(in the rows, 128 means zero)
Named turns come first, each shown by rows before and after it. Which turns, in which order, take the first row of each pair that follows to the second? Write the first one first, as in the answered first pair.
turn Tev:
[105 136 113 101 129 115 115 141 115 137 130 146 132 129 115] |-> [113 126 114  97 140 112 113 126 141 146 128 139 130 137 110]
[170  89  91 117 119 118 160 104 179 140 125 147 142 135 124] |-> [160  80 100 153  90 129 151 120 143 147 106 165 147 116 141]
[180 106 129  66 188 102 117 107 185 107 145  51 160 119 131] |-> [189  63 157 144 148 115  94 105 157 142  87  73 182  96 160]
turn tisir:
[131  83 131 104 142  90 104  81 199 185 110  83 130 129 121] |-> [ 54 121 148 105 122  72  98  85 155 184 110 116 119 108 132]
[108 142 109  96 138 145 130 167  86 107 158 115 133 100 137] |-> [158 117 102 101 148 161 134 158 117 106 158  91 139 117 130]
[141 103 103 132 137 134 113 105 131 125 104 121 144 116 137] |-> [135 107 123 140 132 127 108  98 140 138 103 112 137 114 138]
turn Rolol:
[121 104 118 123 129 127 104 124  95 132  98 115 172  92 145] |-> [149  95 100 118 141 133 108 118 116 125  99 116 177 110 136]
[108 144 150 134 113 119 124 112 118 141 120 124 119 114 130] |-> [108 138 140 118 124 117 123 106 116 141 114 116 133  99 124]
[110 159 139 101 145 109 138 110 176 135 163  90 109 151 108] |-> [104 159 144 107 137 109 137 113 174 135 164  92 103 153 111]
turn simi:
[118  91 101 114 149 112 104  82 131 165  72 132 165 100 110] |-> [149 148 100 157  93 150 138 165 111 100 134 181  95 162 118]
[153 103  87 131 147 141 107 116 144 151 105 137 140 107 118] |-> [165 139  96 141 125 160 125 158 140 121 145 144 100 134 119]
[126 144 131 170 102 118 130 123 133 139 119 177  97 159 110] |-> [120 158 160 124 129 102 130 110 159 148 148 104  94 147 103]
[104 129 125 122 114 100 136 113 111 120 113 180 155 124 125] |-> [107 162 142 108 110 105 148 136 120 100 156 151 122 141 122]
Then:
Between the rows of a pair lie two turns.
[115 145 156 179  94 153 126 162  91 121 102 161 134 131 135] |-> [ 97 115 162 150 125 129 106 119 106 153  72 124 169  94 132] | simi then simi
[138 168 132 128 135 124 140 131 176 118 166 142  84 179 117] |-> [121 155 176 172 108 116 122 114 169 154 135 143  89 157 135] | Tev then Rolol
[115 144 137 120 101 128 117 149 106 131 141 140 123 114 133] |-> [147 134 110  93 125 134 124 144 129 117 151 134 129 131 119] | tisir then Tev
[138 134 100  88 151 123 124 108 152 129 140 127 121 138 111] |-> [147 147  95 103 138 132 133 125 147 114 148 145 108 154 116] | simi then simi
[136 151 141 123 101 158 143 179 102  91 160 108 103 128 136] |-> [146 156 150 109 114 142 148 155 143 102 175  95  92 147 122] | Tev then Rolol
[165 106 137 149 121 137 128 113 153 111 124 148 135 140 112] |-> [128 124 167 168 101 126 123 123 129 117 122 149 123 125 128] | Rolol then Rolol
[168 107 133 205 102 136 142 124 172 126 126 147 123 145 143] |-> [104 154 144 187  87 133 152 167 115  95 151 154 107 124 149] | Rolol then Tev
[112 146 159 141  84 137 139 110 142 134 130 116 145 121 128] |-> [113 139 143 149  81 145 140 114 126 126 118 136 155 116 131] | Rolol then simi
[153  89 108  55 156 132 128 127 102 133 142  83 203  96 121] |-> [224  60 119 143 113 154 131 132 138 145 129 117 175 149 134] | simi then tisir
[108 137 145 129 113 141 139 152 110 109 125  89 112 117 133] |-> [118 101 119 115 136 139 131 126 117 122  94  92 143 110 125] | simi then Rolol
[129 119 154 152 105 115 115 114 147 153 116 118 131 127 145] |-> [118 131 118 137 102 137 123 154  97 115 123 147 137 119 147] | Tev then tisir
[ 75 146 119 103 128 130 119 152 131  81 122 156 134 143 119] |-> [142 102 107 110 141 146 115 131 177  99 108 132 149 164 110] | tisir then Tev
[ 88 121 169  93 140 109 120  82 154 181 118  88 147 106 136] |-> [ 58 122 130 100 121 129 117 124  74 144 100 141 163  86 146] | Tev then tisir
[124 145 137 132 112 153 133 179  70  96 142 118 126 122 147] |-> [154 151 146  93 146 138 139 146 143 106 170  77 114 152 128] | Tev then tisir
[135 108 126 135 138 112 120  92 168 158 110 147 122 141 124] |-> [119 108 119 154 114 127 119 127 110 140  98 176 132 122 138] | Tev then tisir
[150 138 119 132 107 156 141 176  94  98 144 138 119 132 134] |-> [166 143 143 115 129 136 145 140 159 123 159  99 108 152 124] | Tev then tisir
[144 139  94 117 124 133 160 122 136 105 123 145 107 151 116] |-> [148 143 113 136 112 133 162 127 144 112 126 140  99 156 125] | Rolol then tisir
[ 99 135 131 131 123 127 125 112 105 141 111 135 149 102 125] |-> [129 150 117 121 121 148 141 148 104 102 145 133 133 128 115] | tisir then simi
[158 110 123 137 131 143 124 133 121 138 131 156 140 137 127] |-> [157 122 152 137 126 137 123 130 143 144 147 132 121 141 133] | tisir then simi
[151 142 108  95 169 132 125 113 137 119 161 134 139 143 113] |-> [159 118 124 121 163 125 112  88 157 150 137 134 145 141 122] | simi then tisir
[144 124 165 141  95 157 106 155 116 121 145  77  88 130 144] |-> [120 143 160 124  98 150 112 160 102 111 155  86  81 127 140] | Tev then tisir
[114 127 141 203 100 118 147 156 127 107 128 157 112 151 118] |-> [ 77 158 140 162 113 110 148 163 106  93 149 142 112 137 112] | Tev then Rolol
[115 158 126 109 145  83 114  95 124 129 119  97 127  85 132] |-> [164 127  74 153 125 116 124 118 110 106  96 158 132 115 131] | simi then tisir
[125 131 109 166 112 120 128 122 146 132 117 174  91 142 141] |-> [139 130  90 150 118 131 136 134 141 113 128 175  97 152 134] | Tev then tisir
[107 163 174 139 124 116 134 120 162 141 164 115  78 157 134] |-> [101 163 148 109 145 108 138 104 170 136 163 128  85 165 122] | tisir then Tev
[ 90 130 115  85 148 134 117 127 104 121 124 124 156  87 123] |-> [121 118 112  76 160 137 117 108 139 131 125 106 158 101 116] | Tev then tisir
[143 110 143 151 104 157 130 143 135 154 140 107 141 140 165] |-> [106 126 147 146  98 147 127 147 109 151 138 120 138 123 169] | Rolol then tisir
[112 126 144 145 153 107 128 120 136 152 121  95 134 133 133] |-> [110 119 131 144 152 114 127 127 119 143 111 100 145 120 137] | Tev then Rolol
[173 170 115 154 120 154 138 181 105  80 151 152 109 176 126] |-> [176 145 132  93 181 121 123 112 170 129 146  63 145 149 108] | simi then Rolol
[118 144 138 106 134 114 148 119 160 125 165 100  73 162 108] |-> [102 152 114  93 135 121 150 138 127 107 163 127  80 155 105] | tisir then tisir
[122  98  71 143 113 111 114 113 107 137  79 204 167 112 136] |-> [109 193 137 112  95 119 144 179 108  94 188 131  84 136 142] | simi then Rolol
[114 104 108 180  89 122 146 133  84 115  98 212 134 138 139] |-> [ 88  86 135 113 144  85 123  71 124 161  89 117 174  84 128] | simi then simi
[129 133 120  78 188 130 137 104 135 121 181  87 117 123  96] |-> [139 136 131  96 183 126 137  96 155 134 184  88 101 138  99] | tisir then Rolol
[171  87  87 123 137 150 128 126 144 142 110 138 154 136 131] |-> [150 101 144 156 118 130 117 111 169 178 110 119 129 133 145] | tisir then Rolol
[114 119  88 137 112 147 125 156  72 113 104 197 162 112 114] |-> [ 94 112 115  80 156 122 107 114 102 145 105 114 188  72 103] | simi then simi
[133  94 127 167 105 137 126 124 116 133 108 155 138 113 135] |-> [162 103 103 138 119 157 139 147 116  98 135 144 132 132 122] | Tev then tisir
[145 150 218 119 122 122 131 122 166 137 164  41  45 167 111] |-> [ 63  84 157 152 123  92  94  67  94 183  36 158 132  97 123] | simi then tisir
[124 157 172 133 121 115 123 121 168 161 138 133 124 155 155] |-> [ 78 168 141 104 119 116 121 142 109 135 133 164 143 127 150] | Rolol then tisir
[ 71 142 122 119 137 103 146 157 103 147 144 170 133 115 132] |-> [ 81 144 108 106 144 111 150 165 102 131 155 166 138 118 127] | Rolol then simi
[156 127 114 101 109 162 123 140  72 121  91 134 143 105 121] |-> [196 116 131 123 105 166 124 132 115 133  95 120 131 131 122] | tisir then Rolol
[156 114 137 178  94 138 128 153 113 133 107 147 126 120 138] |-> [139 145 168 138 106 131 132 161 115 131 148  88 109 109 138] | Rolol then simi
[114 123  89 109 149 138 105 151  88  99 118 140 162 111  97] |-> [143 136  93  94 155 144 121 155 114  85 151 119 139 137  90] | Rolol then simi
[137 152 177 167  88 145 122 113 108 140 114 109  82 127 116] |-> [116 140 171 159  90 143 113 110  86 144  97 112 103 101 121] | Rolol then simi
[161  98 111 120 145 140 120 120 122 126 109 110 148 127 123] |-> [105 127 159 140 128 114 114 107 116 153 107 112 126 105 137] | tisir then tisir
[141 160 119  72 124 140 138 139 141 103 159  72 137  93 112] |-> [123 170 146  82 116 129 133 130 146 118 159  65 127  84 119] | tisir then tisir
[ 76 146 128 117 156  82 131  97 116 168 120  79 135  70 133] |-> [152 112  52 175 126 139 148 142  89 120 102 177 138 124 130] | simi then tisir
[183 103 150 182 109 149 139 132 170 145 118 122 129 152 132] |-> [155 125 180 173 107 140 139 132 170 152 134  93 116 139 137] | simi then Rolol
[156 123  79 148 179 138 166 101 142 119 151 128 144 130 112] |-> [165 113  90 176 163 144 160  95 141 133 135 134 150 128 121] | simi then Tev
[ 84 154 204 145  90 117 123 150 122 129 115 118 118 126 149] |-> [ 96 169 186  94 127 105 133 129 166 123 143  97 106 147 124] | Tev then Tev
[146 125  82 107 113 141 112 147 124 111 129 134 138 127  90] |-> [132 136 148 140 100 117 102 120 162 159 128 100 120 125 107] | tisir then tisir
[160 118  82 127 126 115 151 142 125 105 144 139 144 141 117] |-> [172 105 112 145 124 106 143 116 156 137 137 116 141 141 120] | tisir then simi
[150 117 125 101 174 131 111 113  93 153 104 127 173  93 115] |-> [176 113 104 104 172 145 117 118 103 141 111 141 169 113 111] | Tev then Rolol
[136 101 169 157 125 133 115 139 129 166 113  96 150 137 141] |-> [106 149 150 110 133 136 132 177  96 116 158 108 127 136 133] | Tev then Tev
[ 79 143 123 109 134  90 112 119  91 126 126 115 135 113 130] |-> [ 87 130  96 117 129 104 114 127  81 117 122 142 143 121 128] | simi then Rolol
[103 131 124 115 147 136 127 107 119 140  68 177 168 129 132] |-> [133 176 133 110 134 158 154 154 134  99 134 165 113 178 125] | Rolol then simi
[202 104 113 110 135 108 137 140 175 110 149  99 108 124 117] |-> [ 89 158 164 120 106  70 127 138 135 130 144 127  82  89 139] | tisir then tisir
[131 129 127 126 112 129 128 150 113 119 130 133 140 131 134] |-> [143 119 132 119 123 127 125 140 129 131 130 109 141 130 131] | tisir then simi
[141 111 109  76 168 119 111 112 134 136 126  84 146 107 109] |-> [168 110 108 165 104 156 124 162  95 114 116 162 112 139 133] | Tev then simi
[140 130 146 161 112 122 128  95 176 156 119 138 121 149 134] |-> [ 73 151 142 138 112 108 120 103 126 150 108 152 133 112 138] | tisir then Rolol
[125 151 142 113 102 153 102 130 167 132 142  57 120 138 129] |-> [140 148 118 156  70 171 109 156 140 113 133 126 107 160 136] | simi then simi
[123 128 133  68 154 114 124 127 162 133 149  87 124 152 122] |-> [152  92 128 166 100 140 120 142 141 147 103 157 121 169 144] | Tev then simi
[149  74  68 119 163 105 102  79 144 137 107 149 123 154  98] |-> [154 113 105 172 116 117 118 114 147 122 137 174  66 192 112] | tisir then simi
[110 137 100 111 139 119 119 103 135 151 132 148 118 147  76] |-> [105 147 106 128 122 122 123 119 131 144 141 160 105 154  80] | simi then Rolol
[155 169 119  96 124 144 122 156 120 115 165 118 137 128  91] |-> [150 175 157 117 112 130 116 137 144 145 170  99 124 126  95] | tisir then tisir
[ 93 145 127 131 125 136 128 136 122 123 121 155 115 142 108] |-> [ 86 132 123 126 134 129 120 120 124 133 107 150 131 132 109] | simi then simi
[122 118 128 104 147 107 112 102 141 161 139  92 143 124 122] |-> [ 92 132 106  92 144 107 114 119 109 143 139 123 147 116 119] | tisir then tisir
[161 132 133 132 135 129 122 134 133 138  95  76 161  80 151] |-> [120 154 134 126 128 120 121 142 100 128  97 101 159  64 156] | tisir then tisir
[102 106 126 155 108 139 111 146  76 126  76 175 137 101 137] |-> [175 105  81  90 148 163 136 158 121  82 127 137 135 145 103] | Tev then tisir
[ 74 129  83 103 152 106 117 106 109 132  85 179 151 109 113] |-> [133  91  68 120 152 133 115 111 120 135  75 168 166 124 112] | tisir then Tev
[175 103  81  84 191 108 107 138 158 128 146 131 141 123 102] |-> [172 114 142 131 169  90 101 119 198 167 153 112 106 135 113] | tisir then Rolol
[121 110 133 152 118 109  92 101 140 178 103 124 154 133 144] |-> [ 73 147 110 123 116 108 104 134  90 139 123 155 146 121 143] | tisir then Tev
[107 150 118  67 149 132 139 137 113 102 163 103 134 119 115] |-> [136 135 146  80 151 131 136 122 154 123 161  69 128 129 116] | tisir then tisir
[125 131 103 129 112 141 111 157  92 100 116 142 136 156 157] |-> [157 120 129 109 133 141 110 141 138 113 131  80 136 160 151] | tisir then simi
[124 114 121 145 109 135 119 113 117 145  96 145 123 139 136] |-> [106 153 137  99 124 130 126 131 112 127 142 107 107 131 129] | Tev then simi
[131  96 142 119 138 151 146  86 168 157 128  68 125  90 134] |-> [131  89 114 185  93 169 147 111 127 140  99 158 121 107 149] | simi then Rolol
[ 93 151 124 102 136 102 126 105 123 115 127 156 136 139 127] |-> [138 118 107 107 144 111 121  96 143 124 113 150 153 146 120] | tisir then Tev
[133 129 124 125 122 128 126 135 103 115 145 109 133 127 136] |-> [131 121 119 132 117 130 126 134 101 116 135 123 137 127 139] | simi then simi
[155  98  75 139  94 148 131 128 111 128  94 145 140 134 129] |-> [147 147 134 116  94 141 143 139 145 125 155  74  93 143 135] | simi then tisir
[166 116 155 141 138 107 131 121 179 144 137  67 143 120 132] |-> [153 111 166 189 100 119 125 146 137 142 118  92 140 106 153] | Rolol then Tev
[222 105 108 136 143 108 135 107 148 130 128 105 139 120 103] |-> [198 137 154 190  98 104 139 122 144 139 140 129  95 133 122] | Rolol then Rolol
[143 150 119 124 130 139 154 144 118 109 149 118 131 162 111] |-> [118 162 139 135 116 131 153 147 105 114 151 117 121 152 121] | Rolol then Rolol
[ 92 176 151 131  97 151 133 158  63 114 134 128 108  92 147] |-> [137 145 119  71 145 158 131 135  88 111 133  73 152  83 127] | tisir then simi
[137 125 136 151 126 118 113 120 156 156 109 137 124 146 139] |-> [118 147 155 151 118 117 116 137 143 151 123 128 107 144 145] | simi then Rolol
[ 88 131 141  89 128 127 116 119 103 132 122  79 139  91 116] |-> [100 156 142 111 101 146 135 162  94 100 153 101 103 121 120] | simi then simi
[ 81 165 148 110  88 125 146 127 156 138 134 148  98 144 128] |-> [ 85 154 101  75 110 140 148 144 120 107 129 155 131 128 118] | Rolol then tisir
[118 104 136 156 120 111 115  99 136 162  96 144 148 121 140] |-> [113 163 143 144 102 123 138 153 117 117 160 146 101 149 138] | tisir then simi
[188 107 114 161 113 165 125 121 147 121 150  96 115 161 130] |-> [110 126 168 161 114 122 106  88 150 166 136  76 116 124 141] | simi then tisir
[ 82 121 156 123 120  98 106  96 127 162 108 135 150  88 132] |-> [ 98 170 132 115 110 117 138 142 128 104 168 172  98 144 119] | simi then Tev
[134 149 121 134  97 130 145 150 121 124 142 128 109 117 123] |-> [154 139 121 134 103 134 147 147 133 129 139 114 113 126 122] | tisir then tisir
[124 171 177 125 113 114 143 128 173 123 190  98  56 167 124] |-> [ 58 179 179 144  94  96 127 126 127 137 160 146  67 137 140] | Tev then tisir
[102 124 181 182  96 122 131 171 104 164 134 145  92 120 130] |-> [ 86 120 131 138 122 135 131 187  59 128 126 157 127  94 120] | tisir then Rolol
[105 134 143 159 125 127 151 134 104 123 127 151 150  95 113] |-> [120 140 132 120 154 116 162 113 148 121 151 129 137 115  90] | Tev then Tev
[ 84 162 110  87 144 116 149 135 128 112 157 150 103 141 126] |-> [154 130 107  94 158 128 152 120 174 125 155 113 107 161 119] | tisir then tisir
[127 127  88 147 130 113 136  89 141 119 145 186 136 166 110] |-> [107 161 137 120 136  99 139  89 156 126 182 126 111 154 107] | Rolol then simi
[115 136 130 126 144 114 128 115 156 121 136 147 118 158 115] |-> [126 135 143 144 133 116 126 115 159 130 137 143 113 157 121] | Tev then simi
[ 97 165 144  67 164  95 141  92 137 117 134 127 114 123 133] |-> [134 118 151 106 157  99 131  62 166 156  97 124 132 127 142] | Rolol then Tev
[102 144 120  86 152 112 134 122 126 120 147 142 139 130 120] |-> [109 148 114 102 142 116 139 136 118 110 149 159 128 140 125] | simi then simi
[134 103 156 126 123 157 117 136 111 137 112 107 160  95 140] |-> [170  91 137 123 130 163 124 132 133 128 116 114 156 121 132] | Rolol then Rolol
[116 146 107  98 156  95 136 108 134 138 137 124 143 130 138] |-> [143 142 106 156 121 115 139 129 123 130 130 166 125 154 153] | Tev then simi
[110 179 153  98 141 113 150 128 171 114 193 106  85 161 152] |-> [132 119 188 192 100 119 119 112 165 169 120 113 112 138 183] | Tev then Tev
[169 149 107 139 118 135 125 177 118  83 170 128  74 135 121] |-> [195 127 135 156 122 128 120 149 162 113 162  95  74 145 122] | tisir then Tev
[ 99 160 141 165 121 108 146 125 155 140 147 156  97 148 140] |-> [110 162 108 133 144 110 153 122 163 121 151 165 106 159 121] | tisir then Tev
[113 132 142 109 128 131 121 145  97 123 120 109 152  99 129] |-> [153 111 118 125 127 153 125 155 102 110 115 125 155 116 124] | simi then tisir
[111  94 108  98 173 109 106  91 115 152  91 109 178  74 131] |-> [125  80  99 107 165 127 107 111  95 136  89 113 188  76 133] | Tev then tisir
[118 133 107  82 159 122 135 130 133 118 143 130 134 129 112] |-> [133  94 130 139 136 125 118 112 134 155  97 137 152 111 129] | Tev then Tev
[ 83 141 114 147 107 108 137 105 124 120 104 211 126 132 146] |-> [180  99  89 147 128 133 141 100 168 112 102 176 143 160 134] | tisir then tisir
[163 150 154  95 132 148 136 150 106 105 169  89 126 121 140] |-> [185 113 174 130 127 145 123 123 131 142 138  78 140 119 149] | Tev then Tev
[139 111 114 127 129 144 126 114 131 121 107 205 137 140 152] |-> [158 102 121 134 125 147 127 113 141 122 106 199 132 151 152] | Rolol then tisir
[132 115 130  96 144 124 130 118 156 138 140 107 126 131 139] |-> [139 124 140 117 129 127 133 122 166 137 145 120 111 150 138] | Rolol then Rolol
[132 131 118  93 154 151 131 150 133  99 147 117 130 131 135] |-> [156  95 136 137 142 149 119 124 148 136 105 117 144 125 145] | Tev then Tev
[128 162 165 142 119 128 104 137 151 148 135  98 116 114 132] |-> [103 143 126 153 113 127  98 133 112 144  97 149 145  99 134] | simi then tisir
[137 110 156 164 109 136 118 127 128 150 105  99 124 110 146] |-> [141  98 143 143 126 137 111 121 127 152  99  90 139 101 138] | Rolol then Rolol
[103 165 178 131 100 118 154 159  84 121 178 124  96 138 128] |-> [107 163 176  95 128 102 155 128 124 133 189  99  98 143 113] | Tev then Rolol
[157 114 111 128 152 144 138 123 147 135 135 122 141 138 122] |-> [123 120 150 164 122 135 127 126 128 154 124 126 131 117 144] | tisir then Tev
[ 67 150  79  95 133 120 122 121 126 131 131 174 111 137 102] |-> [142  92  67 115 144 135 117 103 165 150 104 155 134 152  97] | tisir then Tev
[195 106 112 108 118 157 128 166 152  84 124  96 152 160 137] |-> [190 106 134 151  92 155 129 171 148  96 115 113 137 162 148] | Tev then Rolol
[143 115 165 137 130 118 119 130 137 147 135  78 142 114 129] |-> [ 97 138 133 117 127 119 121 153  81 115 137 125 149 100 127] | tisir then tisir
[148 137 132 145 103 131 140 143 135 123 132 159 126 112 124] |-> [138 138 141 104 131 111 136 123 152 133 140 117 137 100 114] | Tev then simi
[ 84 179 200 107 136  98 107  79 129 152 157  79  98 105 105] |-> [125 147 154  62 178 105 109  58 150 141 149  67 131 113  87] | Rolol then Rolol
[141 135 126 107 147 134 133  95 161 158 150  91 110 136 118] |-> [ 93 136 143 151 113 125 120 103 112 175 114 129 120 105 141] | Tev then tisir
[116  97  70 114 146 140 129 124  68 126  75 145 193  89 114] |-> [154 110  37  88 163 148 151 131 105  95 107 152 171 133  91] | Tev then Rolol
[126 141 130 119 116 166 145 160  84 113 128  96 132 123 130] |-> [154 121 134 122 123 168 144 148 109 126 125  75 139 129 126] | Rolol then tisir
[150  88 143 212  91 161 105  97 168 120 127 140 125 157 141] |-> [137  80 156 180 118 145  94  65 183 144 119  99 145 133 137] | simi then simi
[176 106 108 148 110 138 121 103 119 128  97 167 156 131 121] |-> [163 167 167 132 100 132 136 125 142 120 165 113 100 148 123] | simi then tisir
[ 91 130 156 172 111 129 117 109 139 148 110 126 115 132 151] |-> [ 89 112 133 130 141 129 111  98 130 148 100 103 150 108 143] | Rolol then Rolol
[137 103  81  69 164 127 144  98 159 140 112 131 149 121 109] |-> [152 108 116 107 143 120 144  88 200 162 118 123 119 143 114] | tisir then Rolol
[127 114 111 133 121 142 128 158  99  89 130 148 126 129 132] |-> [154 110 124 117 142 133 131 134 157 105 146 107 117 151 117] | Tev then tisir
[164 117  76 133 117 134 155 168 100  85 104 181 113 159 117] |-> [186  99 150 107 152 106 137 112 174 148 109  62 123 136 113] | simi then Tev
[148  99  92 128 112 103 119 116 136 115 137 134 122 177  91] |-> [141 101 115 165  89 102 114 124 124 129 122 145 117 165 110] | Tev then Rolol
[135 116 117 116 131 134 117 166  87 127 122 142 166  89 130] |-> [131 129 133  97 140 127 117 162  99 130 139 109 162  83 126] | simi then simi
